In the data rows, 128 means zero.
Some points:
[169 160 132 101  25 167  91 121 107  29 109 149 105 148 193 131 100 146
 138 147 179 181 130  99 199 132 114 104 179  77 193 146 141 111 110 143
 131 118 146  19 106  64  99  62 130 112 126  95 151 120 139 129 174 114
 146 159 203 133 108 107 203 116 144 121]
[143 151 161 114 177 116 116 132 123  95 101  46 187  72 144 179 135  88
  84  99  76 128 136 117 136 130 153 151 106  92 172  85 167 110 100  69
 162 148 118  60 144  75  86 202  69 148 216 111 194 166 132 126  58  77
 127 140 145  86 130 113 101 132  85 106]
[148 125 133 132 170  65 117 154  86 128 186 137 198 155 152 111 180 202
 113  89 174  90  78 172 103 127 134 168  58 176 164 162  62  68 121 157
 100 136 100  78 109 195 132 111 121 113 132 121  82  93 169  99 162 134
  26 151 115 119 164  94  74  65 155 130]
[102  52  50  49 167 135 146  94 164 141 115  68 179  73  76 110 136 163
 103  88 206  87 110  66  90 235 201 149 149 138  70 183 167 113  93 129
  99  54  54 208 158 180 164 196  62 118 135 152 123 114 112 131  24  38
 139  91 196 128 118  81 112 160 110 132]
[156  72 153 144  99  94 195  83 158 131  68 110 155 156 193  30 127 190
 185  96 121 108 200 149 111  89  94  89 113 107 191 130  90  97  99 180
 179 179 108 156  96 114 171 106 145 106 173 132  82 181 106 171  76 181
 143 160 124 111 165 157 144 106 121 153]
[117 134 134  73  98  97 122  95 139 163  97  99 135 133 153  47 148  12
 178 134 136 187  90 140 107 108 114 128 134 185 168 152 101 189 166  99
 122  96 220 168 166 165 154 157 127 152 137 109 160 118  66 102 131 192
 132 127 137 155  73 147 137 168 139  94]
[130  85  93  60 173 132 161  97 176 144  80  90  93 192 101 111 199 203
 110 184 146  85 117 169 188 137 204 129 229  89 109 119  81 127 116  96
 166 234 150 101 119 142   0  77 245 136 255 112 127 199  95 151  96  58
  87 125  88 127 148 111  91 239 205  84]
[ 87  78  85 164  95 135 145 117  79 180 180 188 184 131 109  79  45 189
  93  39 143 100 114 168 111 139 114 121 124 127 170 110 114 169 121 148
 146  92 140 123 148 198 107 129 144 126 136 125 111 113 244  91   0 156
  94 130  78 122 148  93  85 136 230 200]
[127 122 136 176 176  76 149 169 205 143 109 136  77 161 146  93 138 158
  57  64 100  86 151 136 127 114 150 176 140 149  84  64 103  89 129 142
  69 160 126 113 111 208 134 166  45  82  59 182 140  68  29  28 105  49
 174  80  56 125 127 104 129 230  88 171]
[ 77 146  98 169 119 143 139 123 127 146  89 172 141 110 118 177 113  94
 181 123 123 104 124 103 152  64 110 107 145 141 164 158 134 103 128 144
  87 160 213  66 177 139 169 139  97  87 136 192 136 141  90 120 138 186
 106 181 163  92 132 134 171 220 133  94]
[111 100 138 217 180 110 161 110 170 119 133 151  98 152 163 101 154  14
 135 199 121 124 144  54 131 126 103 153 118 172 100 142 140  83 249 104
 129 108  81 180 200  89  59 121  81 164   6  36 166 131 132 133 111 168
 173 173 127  72 121 103 144 169 210 191]
[ 74 167 137 100 104 106  65 118 100 104 125 139 157 141 121  85  88 123
 134 115 129 155 193 139  91  93 191 145 134 139 151  48  73 109 115 170
 111 137 189 148 148 122 165 117 146 186 154 106 151 118  89 149 168 171
 108  97 207 130 132  86 166 119 154 129]
[138 143 199 119 116 143   0 126  89 192  85 135 173 151 100 126 212 120
 140 169 136 131  43 165  90 229 129  73 165 124  71 172 178  86 118 118
 183 137 104  97 228 106  79  91 131  62 150  79  54 167 107 243 103  89
 201 151 103  84 172 141 162 122 108 109]
[123 179 105 119 162 147 183 136 102  86  99 106 145 159 148  99 187 169
 131 177 121 177 142 137  96  64 153  68 100 124 151  67 105 173 205 145
 153 139 140 105 108 139 102 107  95 107 119 139 153 105 103 140 117  61
  97 138 119 207 110 143 132  75  99 140]
[101 157 101 140  95 172  93 201 158 151 124 120 133  48 210 108 176  54
 143 125  68 128  92 124 114 161 121 120 174 161 119 100 114 167 193 169
  53 131 156 229 117 209 117 186 142 107  76  70  84 133 178 136 164 128
 138  89 107 166 172 109 142 183  43  86]
[ 76 152 100 163 156 166 199  79 128  81 130 150 108 176 174 111  66 125
  56 130  99 141 184  84 179 160  47 164 113  52 155 185 121  36 172 131
 162  97 160 126 184 113 162  90 153 136 136 164 184  68 100 104 131 211
  75 103  93 107 144 102 104  30  87 161]
[ 96  53 152 129  98 145 120 152 153 126 116 133 123 184  66  53 143 178
 175 110  76 152 116 199 129 155 122 168  44 139 118 136 124 199 105 131
 117 138 156 175 138 148 138 255 154 125 101 159  78 120 144 143 192  23
 121 124  96  66 155 161  58 147 203 172]
[161 126 183 144  90  92 165 146  63  68 106 183 153  95 108 147  74 154
 127 130 179 121  75  74 112 162 103 134 133 158 188 119 116 167  80 122
 172 158  88 128  91 117 153 114 105 151 116 132 139  62 148 147 150 197
 142  68  63 127 161 162  64 114 154 132]
[142 117 104 112 152  98 132 162 117 110 125 122  89 103  91 118 170 128
 173  66 142 183 186 108 161  83 161  70  81 124 101  93 164 123 139 160
 137 129 101  58 165 141 100 138 165 219 113  78 135 110 140 144 181 161
  52  99  89 182 135 159 116 117 112  95]
[109 113 157 172 143 127  66 172 177 207 145 182  91  95 157 151 107 127
 232 134 166 218 157 115  47 135 126 103 125 162 181 163  72 138 143  99
 109  76 174 140 129 117 121 150 131 112 174 168  97 108 160 110  98 136
 141 143 180 118  88 144 161 136  20 134]
[125 150 115 102 108 129 141 189 154 114 174 116 111 112 140 140 106 129
  76 108 109 157 116 140 107  72  91 162 152 116 110 143 177  87 126 118
 134  99  73 201  95  79 100 114  96 113 152 190 100 154 154 177 142  54
  99  67 111 167 158  84 149 101 121  37]
[186 110  87  51 141 169 167 101 126 121 154 124  40 137  68 144 162 208
 126 158 123  95 139  88 132  97 173 179 162  69 115  95 110  77  99 173
  74 224  92 138 153 175 117 157 149 114 174 125 168 168 178  84 112  84
 166  89 108 113 154 156  92 106 141  71]
[146 165 166 165 131 177 118  55  99 138 221  84 137 105  94 196 122 130
 112 183  74 149 113 117 251 118 124 112  76 167 102 137 139 195  39  74
 138 168  60 131 209  52 109  91  80 138  57  97 114 100 128 176 255 155
 198 118 137 121  81 143 137  92 172 186]
[190 170 152 106 171 137 158 137 131 142 131 131 106 179 100 127 193 145
 171 163 114 104 184 153 121 149 128 157 110 161 151 113 214 132 140 171
 183 115 121 132  25 114 161 162 125 130 121 128 131 154 173 167 124 143
 139  49  53 147 134  54  68 183 141 171]
[173 140  90 109 101  95 168 203 177 131 104 151 171  86  96 205  92  18
 100 127 253  10 170 143 120 161 159 157  83 171  30 148 190 113 140 182
 112 155  87 103 138 142  90   0 216  83 170 114 223 151  84 155  98 111
 213 129 205 112 130 212 163  24 158 120]
[ 71  62 138 134  86 133  74  20  48 142 145 170  86  97  99 161  90 113
 126 150  58 106  84 129 119 110 176 182 100 144 122 174 147 129 149  58
  73   0 125 115  84  72 152 119 122 140  92 126  98  89 179  82  97 151
 179 189  86 105 102 176 190 105 122 186]
[163 233 109 142 104 136 103 141 173 134 123 134 133 161 154 198  54 167
  87 135 114 110  87 110 128 102 107 134 135 107 118 179  74 162 121 142
 193 128 123  93  69  84 174 147 155 185  86 162 119 128 129 134 152 108
 108 173 137 141 102 141 152 157  62  90]
[144 124 105 164 120 152 106 173 129  78 183 129 106 109 155 104 146 130
 128 110 123 107  99 129  26  97  97  72 104  94  47  91 204 157  65  59
 179 165 180 122  73 146 207 117 132 177 152  60 107 117  98 144 159 107
  92 131  75 167 134  85  62 137 115 165]
[ 23  97 140 120 111 132 119 127 162 191  81  61 160  92  94 182 150  18
 102 115 168 149 184 144  84 129  64 101 168  94 108 103  86 130 178 152
  90 102 126 100  98 122 185 122 135 121 153 147 150 163 151  96 117 140
  85 182 147 150  24 151 152 124 170  92]
[207 196 128 149  96 142 117 161  80 146 209 111  73 123 123 142  85 119
 117 147  88 162 144 109 169 156  75  97 191 152 127 173  86  89 126 112
  98 112 104 115  93  94  86 115 123 127  65 206 121 139  54 108 141 193
 109 147 229 161 138 207  95 103  61 125]
[153  90 187 130 203  97 139  73  66  88 119 143 122 131 122 199  66 154
 135 156 104 133  66 191 236 136 133  96 123  55 120  80 174 240  81  72
 107  72 154 241  88 107 179  98 147  90  84 152  90 170 157  49 195 190
 160 167 192 128 107 108 211  55 105  92]
These points spread out most along one direction. Where along it does each point below lie, from 0 to 99? 50 is the average, and the first point above lies past it. One standard deviation of the points above along it is 16.
[ 76 152 100 163 156 166 199  79 128  81 130 150 108 176 174 111  66 125
  56 130  99 141 184  84 179 160  47 164 113  52 155 185 121  36 172 131
 162  97 160 126 184 113 162  90 153 136 136 164 184  68 100 104 131 211
  75 103  93 107 144 102 104  30  87 161] 64
[109 113 157 172 143 127  66 172 177 207 145 182  91  95 157 151 107 127
 232 134 166 218 157 115  47 135 126 103 125 162 181 163  72 138 143  99
 109  76 174 140 129 117 121 150 131 112 174 168  97 108 160 110  98 136
 141 143 180 118  88 144 161 136  20 134] 61
[ 74 167 137 100 104 106  65 118 100 104 125 139 157 141 121  85  88 123
 134 115 129 155 193 139  91  93 191 145 134 139 151  48  73 109 115 170
 111 137 189 148 148 122 165 117 146 186 154 106 151 118  89 149 168 171
 108  97 207 130 132  86 166 119 154 129] 54
[123 179 105 119 162 147 183 136 102  86  99 106 145 159 148  99 187 169
 131 177 121 177 142 137  96  64 153  68 100 124 151  67 105 173 205 145
 153 139 140 105 108 139 102 107  95 107 119 139 153 105 103 140 117  61
  97 138 119 207 110 143 132  75  99 140] 45
[163 233 109 142 104 136 103 141 173 134 123 134 133 161 154 198  54 167
  87 135 114 110  87 110 128 102 107 134 135 107 118 179  74 162 121 142
 193 128 123  93  69  84 174 147 155 185  86 162 119 128 129 134 152 108
 108 173 137 141 102 141 152 157  62  90] 62
[ 23  97 140 120 111 132 119 127 162 191  81  61 160  92  94 182 150  18
 102 115 168 149 184 144  84 129  64 101 168  94 108 103  86 130 178 152
  90 102 126 100  98 122 185 122 135 121 153 147 150 163 151  96 117 140
  85 182 147 150  24 151 152 124 170  92] 55
[102  52  50  49 167 135 146  94 164 141 115  68 179  73  76 110 136 163
 103  88 206  87 110  66  90 235 201 149 149 138  70 183 167 113  93 129
  99  54  54 208 158 180 164 196  62 118 135 152 123 114 112 131  24  38
 139  91 196 128 118  81 112 160 110 132] 26
[186 110  87  51 141 169 167 101 126 121 154 124  40 137  68 144 162 208
 126 158 123  95 139  88 132  97 173 179 162  69 115  95 110  77  99 173
  74 224  92 138 153 175 117 157 149 114 174 125 168 168 178  84 112  84
 166  89 108 113 154 156  92 106 141  71] 27
[207 196 128 149  96 142 117 161  80 146 209 111  73 123 123 142  85 119
 117 147  88 162 144 109 169 156  75  97 191 152 127 173  86  89 126 112
  98 112 104 115  93  94  86 115 123 127  65 206 121 139  54 108 141 193
 109 147 229 161 138 207  95 103  61 125] 73
[156  72 153 144  99  94 195  83 158 131  68 110 155 156 193  30 127 190
 185  96 121 108 200 149 111  89  94  89 113 107 191 130  90  97  99 180
 179 179 108 156  96 114 171 106 145 106 173 132  82 181 106 171  76 181
 143 160 124 111 165 157 144 106 121 153] 42
[143 151 161 114 177 116 116 132 123  95 101  46 187  72 144 179 135  88
  84  99  76 128 136 117 136 130 153 151 106  92 172  85 167 110 100  69
 162 148 118  60 144  75  86 202  69 148 216 111 194 166 132 126  58  77
 127 140 145  86 130 113 101 132  85 106] 44
[153  90 187 130 203  97 139  73  66  88 119 143 122 131 122 199  66 154
 135 156 104 133  66 191 236 136 133  96 123  55 120  80 174 240  81  72
 107  72 154 241  88 107 179  98 147  90  84 152  90 170 157  49 195 190
 160 167 192 128 107 108 211  55 105  92] 79
